Each path below is one point turned by a fixed rotation once a step. After each direction that follows a path, write how fast that rotation turns it, in degrees a step (0 if it stays still).
Each turn is a multiple of 5 degrees from 10 to 175, or 0.
Each row of a path follows its step; steps can be skipped.

step 0: 1, 4, -7, 0, 5, 8, 4, 9, 1, 13, -1, -4, -1, 17, 2, 6, -10, 6, -2, 12, 1, -1, -2, -4, -1, 2, -5, -13, 3, 2, -13, -1, 1, 3, -2, 7, 6, -8, 15, -3, -6
step 1: 14, -2, 7, -12, 5, -8, -9, 1, -2, -9, -8, -8, -14, -3, -8, -5, -3, -2, -10, 4, -4, 0, 5, 2, 10, 3, -10, 11, 5, 2, -4, -6, -11, 4, -1, 0, 0, -1, -2, 7, 2
step 2: 5, 2, -1, 5, 3, -2, 1, 0, -4, 2, 6, -2, 6, -11, 10, -3, 14, 3, 3, -16, -8, -10, 1, 10, -1, -3, -4, 3, -5, -14, 6, 3, 6, -14, -3, 2, -11, 4, -6, 0, 9
step 3: 0, 8, -8, -3, -11, 3, -3, -4, 7, 13, 1, 15, 6, -2, 2, -4, 0, 5, 1, 0, 6, 3, -2, -2, -13, -1, 11, -8, 11, 6, 2, -2, 13, 8, -4, -5, -4, -7, 0, -1, -9
step 4: -1, -3, -1, 5, -1, 0, -5, 16, 4, 9, -12, -11, 5, 10, -7, 3, -10, -8, 2, 4, 2, 0, 7, -2, 3, -4, 3, -1, 4, 9, -12, 3, -16, -1, -5, 7, 11, -4, 6, -1, 4
step 5: 9, -1, -2, 4, 9, 5, 2, 4, -7, -9, 2, -6, -23, 4, 0, -3, 5, 4, -5, 5, -9, -6, -5, 2, 3, 13, -11, 6, 4, -4, -4, -4, -1, -4, 0, 12, -9, 4, 3, 7, -1
step 6: 7, 10, 10, -11, -1, -7, 1, -2, 5, 1, 5, 4, 9, -19, 10, -8, -4, 2, 0, -6, -5, -5, 5, 2, 0, 7, -5, 2, -5, -5, 9, 1, 3, 1, -3, -14, -11, -8, -7, 5, 5
step 7: 2, 2, -6, 4, -5, -1, -1, -2, 0, 18, -1, 6, 11, -3, 2, 3, 8, 6, 3, -9, 10, -4, -1, -7, -11, -18, 9, -2, 7, 10, 0, 1, -1, -2, -5, 6, 1, 10, 0, -8, 4
step 8: -5, -7, -5, -2, -5, 6, -3, 17, 8, 9, -1, -5, -6, 13, -4, 2, -8, 1, -6, 5, 3, 1, -1, 6, 8, 13, 6, -4, 9, 1, -6, -7, 3, -2, -1, 9, 8, -7, 7, 1, -12
step 10: 9, 2, 3, 3, 7, -2, 0, -9, 1, 1, 15, -5, -3, -15, 6, -1, -4, 2, 0, -15, -7, -7, -3, 2, -13, -6, -5, -4, 1, -6, 7, -5, 0, -5, -5, -2, -16, 2, 3, -6, 3
step 11: 3, 4, -2, -10, -8, -1, 3, -8, 6, 28, -2, 12, 7, 2, 7, -5, 0, 6, 0, 0, 10, 0, 2, 0, 7, -6, 4, 1, 6, 0, -2, 1, 10, 6, -2, 0, 9, -6, 2, -3, -1
Speeds:
-2, 0, -1, 3, -2, -2, 1, -3, 2, 0, -1, -2, 2, -4, 4, -4, 0, 0, -3, 1, -2, -1, -2, 1, 0, -2, -1, -1, 0, 7, -2, 1, 3, -4, 6, -2, -3, -2, 3, -2, 0 => 95

step 0: 4, 0, 0, 6, 8, 10, 9, -10, 7, -4, 2, 0, -7, 5, -10, 3, 19, 5, 13, -2, -4, 9, -1, -6, 0, 2, 2, 0, 3, 1, -3, 4, -1, 3, -8, 5, -1, -11, 17, 1, -11
step 1: -2, 9, -7, 0, 2, -2, -9, 0, -6, -10, -1, 0, 6, -2, -8, 8, 1, -10, 8, 5, -2, -7, -13, -1, -1, 13, -5, -17, 0, -5, 14, 0, 2, 6, 6, -12, 1, -5, -1, 0, -3
step 2: -10, 9, 4, -1, 12, 9, 3, -7, 6, 1, -3, -7, 3, -4, -2, 6, -1, -14, -7, 1, -1, 4, 1, -10, -3, 4, 3, 5, -10, 11, -4, -3, -1, 9, 8, 15, -8, 7, 10, 9, -3
step 4: -7, 4, 3, 1, -3, -1, -6, -6, -4, -5, -10, -7, 9, -1, 9, 1, 5, -7, 5, 13, 12, 7, -7, -8, -6, -13, -8, -6, 2, 1, -2, 9, 7, -11, 6, 8, 0, -7, 11, -2, -8
step 5: 8, 2, -9, -12, -2, -9, 8, -1, 8, 5, -1, -6, -2, -6, -6, 15, -12, -13, -2, 6, -7, 5, 1, -3, 9, 3, -3, -1, -4, -3, 3, 2, 5, 3, -8, 1, -1, -15, 7, -7, 8
step 6: 1, 1, -4, -5, -7, 0, 2, 6, 1, -6, -24, -6, -2, 0, 5, -4, 1, -3, 2, 14, 14, -1, -2, 1, -9, 6, 1, 14, 3, 5, 1, -5, 5, 10, -5, -6, -2, 7, 5, 8, -4
step 7: 2, -13, -5, -7, -4, 5, 3, -9, 7, -11, 0, -10, 5, -6, 1, -2, 4, 4, 9, -1, -19, 2, -6, -3, 0, 2, 9, 5, -2, -2, -2, 14, 1, -9, -5, 2, -6, 0, 15, -4, 6
step 8: -5, 0, -10, 20, 3, -6, 3, -2, -1, 1, -6, -3, 7, 4, -12, 2, -5, 3, 16, 15, 6, 9, -2, 4, 5, 1, 1, 3, 1, -4, 16, -1, 6, 7, 3, -7, 4, -3, 7, -1, -1
step 10: -1, -14, -1, 9, -1, 6, -3, 4, 7, -10, -6, 6, -4, -1, -9, 0, -9, -11, 2, -5, 5, -6, -2, -7, -9, -4, 13, 2, -2, 6, 8, 4, -6, 13, 10, -8, -5, -11, 8, 1, 7
step 11: -15, 7, -3, 0, 2, 1, -3, -6, -14, -2, -9, -5, 11, -11, -5, 6, 13, -2, 9, -7, 9, 5, 8, -3, 2, 2, 0, 4, 13, -7, -7, 8, -6, -2, 1, 3, -6, -2, 8, -1, 6
step 12: 3, 3, 1, 0, 7, 3, 0, -9, -3, 12, 4, -13, -2, 7, -1, 6, -13, -5, 9, 10, 3, -12, -6, -6, -8, -2, 4, -5, -3, -2, 2, 6, -2, 3, -6, -1, -8, -21, 0, 0, 5
Speeds:
-1, -3, 0, -2, 1, 1, -1, 2, 2, 0, 3, 1, 1, -4, 1, -1, -3, -3, 3, -1, -2, -3, 2, -1, 2, 5, -1, -4, 2, -2, 0, 3, 4, -2, -4, -3, 1, 1, -4, -1, 3 => 170
-2, -1, 0, -3, -1, 5, 1, 1, -2, 2, -2, -3, -7, -3, -2, 1, 0, 4, -2, 2, -5, 2, 2, -2, 2, 1, 0, -3, 0, -1, 2, 1, -3, -1, 1, 2, -1, -1, 1, -3, -1 => 160
-5, 1, 4, 4, 1, -2, -2, -1, 3, -3, -4, -1, -1, 0, -1, 2, 0, 2, -3, 4, 0, -2, 4, 0, -1, -2, -1, -4, 4, 2, -2, -1, 1, 2, -2, -1, 3, 4, 1, 0, 0 => 160
